Here are some points, each followed by its number:
[0.26 -0.49 0.14 2.34 -0.80 0.48 1.22 1.44 -0.23 -0.14 -0.93 0.32 0.83 -0.06 -1.53 -0.99
 -0.16 0.01 0.33 0.41 -2.24 0.12 -2.18 0.38 -0.53 0.10 -0.52 -1.02 -0.06 1.05 -0.39 0.37
 -0.04 -0.30 -0.45 0.61 -0.31 -0.28 -3.89 0.31 -2.67 0.56 -0.14 -0.12 0.11 0.06 -0.48 -0.87] 0
[-4.84 -0.30 0.28 -0.59 -0.06 0.10 -3.72 0.36 0.40 -0.11 -0.01 -0.01 0.55 -1.10 -1.18 6.44
 -0.20 -0.21 -0.19 -0.25 -0.01 0.13 -1.12 0.57 0.54 0.07 0.00 -1.24 0.13 0.15 -0.30 0.07
 0.19 -0.51 -0.13 0.56 -0.08 0.41 -2.16 0.55 1.73 1.70 -1.33 0.02 0.08 0.14 -1.24 -0.60] 1
[0.68 0.23 -0.25 -0.16 -0.91 1.01 0.88 0.85 -0.40 0.58 -0.03 -0.13 0.90 -0.68 -0.66 1.13
 0.19 0.12 -0.24 0.34 1.47 0.18 0.85 0.72 1.75 0.00 0.03 -1.22 0.23 -0.35 0.11 -0.19
 0.10 1.51 -0.97 0.79 -0.50 0.99 0.40 0.11 1.44 0.18 1.19 0.10 0.17 0.28 -0.63 0.30] 2
[0.74 0.22 0.19 1.33 -0.58 0.07 2.50 0.14 -0.32 -0.01 -0.52 -0.42 0.65 -0.29 -1.16 -0.79
 -0.33 -0.15 0.11 -0.14 -0.16 -0.22 0.35 0.60 -0.01 -0.15 -0.23 -0.14 -0.22 0.35 0.25 -0.26
 0.12 -0.48 -0.78 0.54 -0.31 0.00 -2.40 0.06 1.31 0.87 0.08 -0.21 0.19 -0.21 0.40 0.56] 3
[2.37 -0.04 -0.30 -0.46 8.64 0.01 1.06 0.03 -1.72 -0.23 -0.41 0.04 -0.34 -0.90 0.48 -0.66
 0.04 3.77 -0.31 -0.06 0.38 -0.40 -0.80 -4.03 -1.10 0.30 -0.37 0.79 -0.20 -0.68 0.27 -0.34
 1.78 2.58 0.07 -0.38 0.19 1.17 0.57 -0.22 -0.23 -0.30 -0.74 -0.23 -0.02 -0.42 -0.28 1.48] 4
[0.38 0.09 0.01 -0.75 -0.92 1.32 1.07 0.20 -0.42 0.29 -0.05 0.24 0.65 -0.23 -0.80 -0.14
 0.13 -0.14 0.07 -0.46 0.11 0.30 0.62 0.69 -0.50 -0.02 -0.07 -0.15 -0.01 0.05 -0.17 -0.18
 0.13 -0.98 -0.86 -0.64 -0.12 0.54 -0.05 -0.20 0.55 -0.42 0.10 0.16 0.00 0.09 -0.35 0.32] 5
[0.40 -0.11 -0.17 -0.69 3.63 -0.57 1.04 0.61 -1.09 -0.06 0.11 0.34 0.30 -0.25 -1.00 -1.37
 0.02 3.87 0.85 -0.33 0.24 0.09 0.47 -3.29 -1.15 0.36 0.22 0.14 -0.16 0.07 -0.01 -0.71
 0.94 1.48 0.04 1.04 0.22 -0.16 1.25 -0.24 1.43 -1.03 -0.15 -0.07 0.11 -0.26 -0.32 1.24] 6
[2.66 0.34 -0.48 1.50 2.35 0.33 0.98 -3.61 -3.96 -0.60 6.13 0.00 -0.24 0.34 0.72 -0.04
 0.19 -1.56 0.10 -0.13 1.16 -0.07 -1.08 -4.08 1.90 0.32 0.94 1.02 -0.27 -0.85 0.50 -0.79
 2.51 5.93 2.16 0.75 -0.44 0.85 0.69 -0.53 -0.02 -0.63 0.50 -0.06 0.12 -0.35 -0.71 0.55] 7
[1.09 -0.18 0.17 -0.55 6.46 -0.39 0.91 0.55 0.14 0.07 0.06 0.19 -0.34 -0.17 0.84 -1.34
 0.18 -0.58 -0.60 -0.15 -0.43 -0.33 0.59 -7.09 -0.82 0.30 -0.34 -0.04 0.12 -0.11 0.71 -0.17
 1.71 -1.32 0.15 -0.56 0.68 -0.93 2.63 0.22 0.21 -0.24 -0.41 0.26 0.02 0.01 0.12 0.95] 8
[0.80 -0.61 -0.33 0.40 -1.02 0.16 0.34 -0.20 -0.31 -0.07 0.17 -0.55 0.10 -0.21 0.64 -1.28
 -0.33 0.42 -0.31 0.08 1.02 -0.34 0.72 0.91 -0.43 -0.06 0.08 0.39 0.03 0.13 -0.04 -0.20
 0.11 -0.42 -0.70 0.61 0.09 -0.31 0.18 -0.77 0.03 0.27 -0.06 0.07 -0.11 0.08 0.35 0.33] 9
[-7.34 0.66 0.00 1.10 -0.92 -0.36 -4.79 1.88 1.80 1.05 -1.90 0.12 0.20 1.59 -0.65 0.74
 -0.10 0.05 0.18 -0.19 0.04 0.04 -9.37 0.29 1.55 0.02 -0.55 -0.26 0.24 0.60 -0.26 0.48
 -0.14 -0.45 2.87 0.77 -0.01 0.22 1.57 -0.24 0.30 0.66 -0.61 0.07 -0.04 0.03 0.25 -5.36] 10
[0.79 0.80 0.03 -0.44 -1.01 0.28 0.38 0.33 -0.33 0.21 -0.04 -0.32 0.51 -0.45 -0.86 -1.16
 -0.15 0.11 0.44 -0.13 0.01 0.23 0.35 0.81 -0.80 -0.13 -0.09 -0.04 -0.34 -0.04 -0.18 -0.39
 0.22 -0.23 -0.71 -1.02 -0.23 -0.02 1.09 -0.16 0.34 -0.32 0.25 0.10 -0.02 0.16 1.00 0.20] 11
[-1.21 1.61 -0.28 -0.76 -0.24 0.28 -0.46 0.46 -0.47 0.29 0.04 0.00 0.08 -0.22 -0.16 -0.45
 0.15 0.26 -0.19 -0.37 0.23 0.20 0.88 0.83 -0.83 0.06 0.11 0.63 -0.11 -0.07 -0.35 0.49
 0.21 -0.31 -0.73 -1.78 0.35 -0.08 0.12 -0.62 -0.03 -0.34 -0.13 0.14 -0.12 0.69 -0.12 0.23] 12
[-7.63 -0.51 0.07 -0.68 -0.63 0.17 -7.43 0.22 2.58 0.59 0.19 0.23 -1.65 -1.95 1.33 3.71
 0.09 -0.24 -0.87 0.26 -1.32 -0.17 -7.76 0.93 0.51 -0.04 0.36 -1.47 0.63 0.20 -0.05 0.25
 -0.30 -0.51 2.20 -2.09 1.07 0.09 1.68 -0.47 -0.12 1.09 -1.73 0.00 -0.18 0.22 -0.50 -3.45] 13
[-0.26 -2.63 -0.10 0.11 -0.98 0.21 -0.59 0.38 -0.40 -0.59 0.17 -0.26 -0.06 -0.30 0.33 -1.32
 -0.20 0.41 0.11 0.04 -0.35 0.14 0.55 0.85 -0.97 -0.09 0.21 -0.20 -0.02 0.05 -0.06 -0.16
 0.23 -0.45 -0.73 -0.24 -0.28 -0.19 0.44 -0.82 0.05 -0.37 -0.02 -0.05 -0.05 -0.25 0.57 0.12] 14
[0.88 -0.08 0.07 -0.49 -0.80 1.17 0.98 0.53 -0.36 -0.40 0.22 0.54 0.05 -0.57 -0.41 0.25
 0.26 -0.25 0.14 -0.18 4.07 0.41 1.02 0.35 0.64 -0.11 0.11 -0.20 -0.03 -0.04 0.90 -0.48
 -0.13 -0.16 -0.84 0.10 -0.13 0.67 0.68 0.26 0.38 -0.26 1.01 0.10 0.16 -0.18 -0.84 0.38] 15
[0.78 -1.33 0.09 -0.55 -0.77 1.56 1.50 0.40 -0.24 -0.16 0.09 -0.92 -0.13 -0.68 -0.20 0.05
 0.13 -0.25 0.21 -0.05 0.06 -0.22 0.74 0.89 -0.14 -0.20 -0.05 0.08 -0.29 -0.65 1.15 0.14
 0.10 -0.04 -0.73 0.67 -0.23 1.42 0.77 -0.24 1.35 0.49 1.00 -0.24 0.15 -0.17 0.12 0.18] 16
[3.66 -0.31 -0.09 -0.23 0.03 -0.46 0.97 0.12 -0.19 -0.80 0.21 0.35 -0.77 -0.12 0.57 1.82
 0.40 0.62 -0.46 -0.09 0.31 -0.22 1.23 0.20 -0.01 -0.05 0.01 0.21 -0.69 0.28 0.28 -0.44
 0.14 2.92 -0.21 1.08 0.73 0.06 5.76 0.07 0.15 0.07 -0.57 0.09 -0.17 -0.44 0.41 0.55] 17
[1.02 2.27 0.32 0.50 -1.01 0.21 -0.22 -0.02 -0.21 0.08 0.04 0.08 0.84 -0.16 -0.50 -0.92
 -0.18 0.54 -0.25 0.66 0.03 0.27 0.19 0.71 -0.76 0.06 -0.17 -0.09 0.03 0.74 0.12 0.46
 0.13 -0.22 -0.85 0.38 -0.02 -0.28 -4.45 0.21 -4.07 0.09 -0.30 0.06 -0.02 0.35 0.04 0.36] 18
[1.15 0.24 0.50 1.08 -0.88 0.26 2.09 0.24 0.14 -0.34 -0.54 -0.20 -0.56 -0.27 0.82 -0.52
 -0.15 -0.37 0.08 0.14 -1.82 -0.02 0.51 1.18 -0.59 -0.13 0.20 0.59 0.48 0.60 -0.16 -0.61
 -0.02 -0.38 -0.85 1.06 -0.31 -0.17 -0.70 -0.56 -2.31 -0.04 0.38 -0.23 0.04 0.19 1.18 0.40] 19
[1.95 -0.47 -0.26 -0.39 0.03 -0.23 1.04 0.18 -0.34 -0.58 0.11 0.51 -0.45 -0.15 0.77 -0.60
 0.15 0.78 0.25 0.22 0.85 -0.34 0.59 -0.38 0.07 0.06 0.11 0.68 -0.51 0.14 -0.07 -0.55
 0.33 1.23 -0.42 1.20 0.48 -0.27 2.80 -0.25 -0.09 -0.07 -0.24 0.00 -0.03 -0.14 -0.73 0.57] 20
Which three points above are nearest to each new point by angle, seen from the average point of the numbered points? Their numbers follow each, nearest first.
[1.24 1.05 0.54 -0.35 -0.97 0.31 1.66 -0.15 -0.10 -0.59 0.17 -0.06 0.01 -0.22 -0.31 -0.67
 0.11 -0.45 0.06 0.46 -7.48 0.01 0.46 1.02 -0.49 -0.06 0.12 3.50 -0.20 0.58 1.16 -0.16
 -0.22 -0.12 -0.82 0.15 0.11 -0.41 0.19 -0.08 -2.52 0.20 0.15 -0.37 0.16 -0.04 0.99 0.37] 19 0 18
[1.03 -0.32 -0.03 -0.59 -0.10 0.97 1.61 0.38 -0.31 -0.02 0.01 -1.34 0.47 -0.45 0.23 -0.41
 -0.05 -0.24 0.09 -0.17 -0.77 -0.30 0.16 1.03 -0.46 -0.33 -0.17 0.81 -0.72 -0.53 0.33 0.03
 0.28 -0.28 -0.64 -0.66 0.28 1.61 0.70 -0.19 0.38 0.67 0.44 -0.15 0.19 -0.24 0.78 0.12] 16 11 5
[-0.76 -1.90 -0.54 0.07 -0.78 0.08 -0.71 0.34 -0.75 -0.56 0.13 0.05 0.70 -0.38 -0.90 2.68
 -0.04 -0.71 0.78 -0.14 0.34 -0.18 0.60 0.43 1.95 -0.14 0.33 0.64 -0.70 -0.13 0.08 -0.37
 0.07 -0.45 -0.60 -0.07 -0.39 0.09 0.52 -0.42 1.21 0.03 0.26 -0.23 -0.07 -0.15 -0.44 0.32] 1 2 16
[-1.31 -0.23 0.26 0.49 -0.83 0.21 -0.29 0.93 0.10 0.55 -1.88 -0.22 -0.25 -0.06 0.92 -0.56
 -0.38 -0.46 -0.16 0.10 -0.16 -0.67 -2.52 0.79 0.51 -0.01 -0.02 0.10 0.78 0.57 -0.28 -0.16
 -0.53 -0.50 2.09 1.25 0.54 0.06 -0.22 -0.54 0.01 1.03 -0.87 0.07 -0.15 -0.01 0.72 -2.15] 10 13 0
[1.42 0.20 -0.06 -0.81 -0.90 1.92 0.87 0.62 -0.11 0.25 0.01 0.32 0.13 -0.44 0.22 -0.60
 0.12 -0.11 -0.34 0.03 4.23 0.16 1.16 -0.26 0.40 0.05 0.83 -0.20 0.39 0.02 0.72 -0.56
 0.22 -0.25 -0.81 1.01 -0.16 0.75 0.40 -0.13 0.49 -0.50 0.77 0.19 0.06 0.00 -0.06 0.37] 15 2 9
[1.84 0.70 -0.06 -0.69 0.80 0.21 0.80 0.34 -0.22 0.47 0.08 0.05 -1.02 -0.08 0.68 0.88
 0.29 -0.08 -0.37 0.26 0.19 0.09 1.15 -0.31 0.92 0.12 -0.20 -0.48 0.66 -0.06 -0.25 -0.33
 0.20 1.45 -0.67 0.28 0.32 -0.49 1.60 -0.26 0.06 -0.11 -0.18 0.28 -0.16 0.30 0.38 0.33] 17 20 2
[-2.70 -0.48 -0.25 -0.58 -1.11 -0.77 0.40 0.45 -0.47 0.19 0.31 -0.04 -0.17 -0.40 -0.62 1.02
 0.22 -0.08 0.02 -0.81 -0.50 0.33 0.98 1.09 0.43 0.02 -0.13 -0.27 0.33 -0.14 -0.30 0.44
 0.11 -0.69 -0.86 0.07 -0.17 -0.04 0.60 -1.05 1.13 -0.27 0.40 0.26 -0.09 0.20 0.21 0.36] 12 5 1
[0.51 0.40 -0.11 -0.35 -0.78 1.25 1.23 0.20 -0.34 0.05 -0.24 -1.26 0.08 -0.55 0.78 -1.01
 -0.10 -0.65 0.25 -0.05 0.25 -0.08 0.45 1.13 0.46 -0.28 0.04 0.16 -0.44 -0.30 -0.44 -0.10
 0.16 -0.57 -0.66 0.54 -0.11 0.47 0.63 -1.18 1.03 -0.16 0.58 -0.12 0.20 -0.24 0.94 -0.06] 16 9 11
[1.26 -0.63 -0.21 0.40 -1.24 -0.61 0.82 0.93 -0.28 -0.10 -0.40 0.26 -0.48 -0.71 0.71 0.45
 0.11 -0.12 0.02 -0.19 0.14 -0.35 0.77 1.34 2.24 -0.19 0.37 0.58 -0.38 -0.01 -0.08 -0.49
 -0.03 0.88 -0.56 1.00 -0.45 0.29 0.68 -0.57 0.07 -0.25 1.21 -0.08 -0.03 -0.35 0.51 0.31] 2 16 9
[0.15 0.09 -0.08 -0.74 -1.16 0.80 0.96 0.30 -0.31 0.51 0.13 0.20 -0.08 -0.26 -0.63 -1.51
 0.01 0.05 -0.23 -0.56 -0.14 0.68 1.09 0.40 -1.12 0.16 -0.15 0.31 0.30 0.06 -0.12 1.10
 0.28 -2.59 -1.01 -0.98 -0.22 0.18 0.19 0.18 0.59 -1.01 0.22 0.18 -0.06 0.20 -0.48 0.33] 5 11 12
